Some points, each followed by its number:
tensor([-0.61, -0.48, -0.16,  1.20,  1.27, -1.26,  0.30, -1.40,  0.66,
        -0.59, -1.39,  0.76,  2.34,  0.30, -0.92,  0.54, -0.51, -0.38,
         2.60, -0.09,  0.81,  0.93,  1.99, -0.90]) 0
tensor([-0.59,  0.29,  0.40,  0.34,  0.84,  0.79,  0.15, -0.06,  1.02,
         0.68, -1.35, -0.42,  1.62, -0.67, -0.37, -0.12,  0.15,  0.65,
        -0.05,  1.36,  0.34,  0.33,  1.29, -0.93]) 1
tensor([-0.38, -1.66, -0.92,  1.34,  0.87, -1.28,  0.44, -1.75,  0.10,
        -1.10,  0.03,  1.10,  1.03,  0.11, -0.11,  0.66, -0.60, -0.49,
         1.85, -0.86,  0.73,  1.85,  2.70, -0.95]) 2
tensor([ 0.53,  0.55,  0.59, -0.12, -0.83,  1.67,  0.39,  0.44, -0.26,
         0.25, -0.24, -1.18,  0.33, -1.46,  0.89,  0.23,  0.42,  1.16,
        -1.20,  0.90, -0.72,  0.11,  0.04, -0.67]) 3
tensor([-0.78, -0.72, -0.50,  1.32,  1.29, -0.91,  0.32, -1.33,  0.65,
        -0.83, -1.38,  0.96,  2.79,  0.23, -0.66,  0.37, -0.58, -0.43,
         2.44, -0.34,  0.70,  0.65,  2.65, -0.87]) 4
tensor([ 1.31, -2.48, -1.54,  0.02, -2.08, -3.09,  0.28, -1.34, -1.97,
        -2.48,  1.82,  1.55, -1.50,  1.28, -0.05,  2.53, -2.04, -0.81,
         3.42, -3.10, -0.31,  0.87,  0.04,  1.13]) 5
tensor([ 0.35, -1.67,  1.43, -0.58, -0.64, -2.71, -0.32, -2.24, -1.72,
        -1.63,  2.95,  1.47, -1.37,  1.60, -1.05,  2.07, -3.09, -2.55,
         3.37, -2.85, -1.19,  1.24, -0.30,  0.51]) 6
tensor([ 2.27, -0.38, -0.43, -1.92, -2.35, -0.87, -0.05,  1.12, -2.43,
        -0.86,  2.83, -0.72, -5.20,  0.77,  0.97,  0.84,  0.15, -0.09,
        -1.59, -1.96, -1.46, -0.95, -4.44,  2.41]) 7
tensor([-0.21,  1.39,  0.70, -1.23,  0.04,  0.66, -0.66,  1.84,  0.10,
         1.35,  0.34, -0.88, -2.48,  0.26,  0.53, -2.07,  1.80,  0.24,
        -3.49,  1.22, -0.44, -1.72, -2.92,  1.45]) 8
tensor([-0.01,  1.43,  0.76, -1.41, -0.05,  1.00, -0.30,  1.71,  0.40,
         1.28,  0.53, -0.47, -2.33,  0.58,  0.07, -1.83,  1.55,  0.24,
        -3.15,  1.23, -0.28, -1.62, -2.59,  1.11]) 9
tensor([-0.53, -0.95, -1.03,  1.46,  1.07, -0.94,  0.32, -0.98,  0.56,
        -0.92, -1.09,  0.91,  2.17,  0.23, -0.91,  0.85, -0.92, -0.51,
         2.65, -0.47,  1.17,  0.78,  2.50, -0.77]) 10
tensor([-0.75, -0.93, -0.79,  1.23,  1.14, -0.69,  0.60, -1.15,  0.80,
        -0.64, -1.03,  0.93,  2.19,  0.33, -0.44,  0.58, -0.73, -0.50,
         2.48, -0.58,  1.05,  0.95,  2.22, -0.98]) 11
tensor([-0.30,  1.44,  0.64, -1.06,  0.10,  1.36, -0.51,  1.68,  0.65,
         1.27, -0.03, -1.20, -2.30,  0.38,  0.15, -1.99,  1.63, -0.06,
        -3.04,  1.57, -0.33, -1.53, -2.37,  1.07]) 12
tensor([-0.66, -0.12, -0.24,  0.55,  0.86, -0.26,  0.12, -0.49,  0.72,
        -0.05, -0.85,  0.61,  1.19,  0.22, -0.74, -0.26, -0.18, -0.34,
         1.09,  0.09,  0.52, -0.13,  0.97, -0.36]) 13
tensor([-1.02,  0.53,  0.27,  0.47,  1.56,  0.22, -0.07, -0.10,  1.49,
         0.45, -1.39, -0.17,  1.48, -0.09, -0.58, -1.07,  0.42,  0.39,
         0.62,  1.08,  0.49,  0.46,  1.43, -0.71]) 14
tensor([-0.94, -0.88, -1.50,  1.51,  0.85, -1.09, -0.26, -1.07,  0.03,
        -0.94, -0.06,  1.65,  2.53,  0.77,  0.00,  1.21, -0.55, -0.10,
         2.05, -1.53,  1.34,  0.55,  2.73, -0.40]) 15
New points follow, each followed by the numbers of its three nearest points above by angle, nearest first.
tensor([-0.40,  0.06,  0.50,  0.64,  0.43,  1.41,  0.71, -0.25,  0.58,
         0.42, -1.50, -0.68,  1.68, -1.41,  0.17,  0.03, -0.02,  0.76,
        -0.12,  1.01,  0.11,  0.13,  1.54, -1.23]) 1 14 3
tensor([ 1.98,  0.09, -0.26,  0.08, -2.27,  1.21,  0.23, -0.03, -1.60,
        -0.44,  0.99, -0.67,  1.16, -2.56,  1.39,  2.02, -0.83,  2.05,
        -0.58, -0.32, -1.22,  0.55,  0.05, -0.47]) 3 7 5
tensor([ 0.88,  0.20,  0.57,  0.20, -1.21,  1.74,  0.73, -0.11, -0.64,
        -0.17, -0.31, -1.17,  1.37, -2.23,  1.22,  1.14, -0.07,  1.68,
        -0.53,  0.62, -0.91,  0.82,  0.92, -1.31]) 3 1 14
tensor([ 2.14,  0.33, -0.38,  0.37, -2.56,  0.57, -0.38,  0.02, -2.18,
        -0.14,  1.62, -0.71,  1.41, -2.35,  0.65,  2.11, -1.05,  1.93,
        -1.16, -0.52, -1.35,  0.07,  0.00, -0.06]) 3 7 5
tensor([ 0.37, -1.04,  1.07, -0.26, -0.55, -1.49, -0.11, -1.65, -1.23,
        -1.17,  1.91,  0.84, -0.62,  0.60, -0.46,  1.70, -2.14, -1.34,
         2.44, -1.75, -0.96,  1.20,  0.22, -0.10]) 6 5 2
tensor([ 2.11, -0.79, -0.67, -2.10, -3.10, -1.24,  0.03,  1.14, -2.33,
        -0.51,  3.26, -0.20, -5.09,  0.83,  1.17,  0.64,  0.13, -0.28,
        -1.54, -1.79, -0.97, -0.99, -4.32,  2.62]) 7 8 9
tensor([-1.02,  0.75,  0.48,  0.64,  1.68,  0.68, -0.05, -0.16,  1.50,
         0.68, -1.58, -0.02,  1.47,  0.25, -0.95, -1.34,  0.31, -0.22,
        -0.07,  1.41,  0.92, -0.07,  1.20, -0.97]) 14 1 13
tensor([ 0.61,  0.68,  0.68, -0.21, -0.89,  1.59,  0.33,  0.39, -0.30,
         0.18, -0.13, -1.08,  0.37, -1.57,  1.01,  0.28,  0.32,  1.18,
        -1.24,  0.77, -0.78,  0.06, -0.06, -0.73]) 3 12 1
tensor([ 1.07,  0.46,  0.57, -1.99, -1.52, -0.37, -0.69,  1.21, -1.36,
         0.41,  1.91, -0.72, -4.16,  0.99,  0.09, -0.52,  0.12, -0.75,
        -1.88, -0.53, -0.97, -1.37, -3.76,  1.89]) 7 8 9
tensor([ 0.21,  0.77,  0.50,  0.15, -0.08,  1.41,  0.21,  0.36,  0.22,
         0.52, -0.48, -0.70,  0.54, -1.28,  0.73,  0.00,  0.63,  1.15,
        -0.66,  1.13, -0.33,  0.29,  0.51, -0.89]) 3 1 14
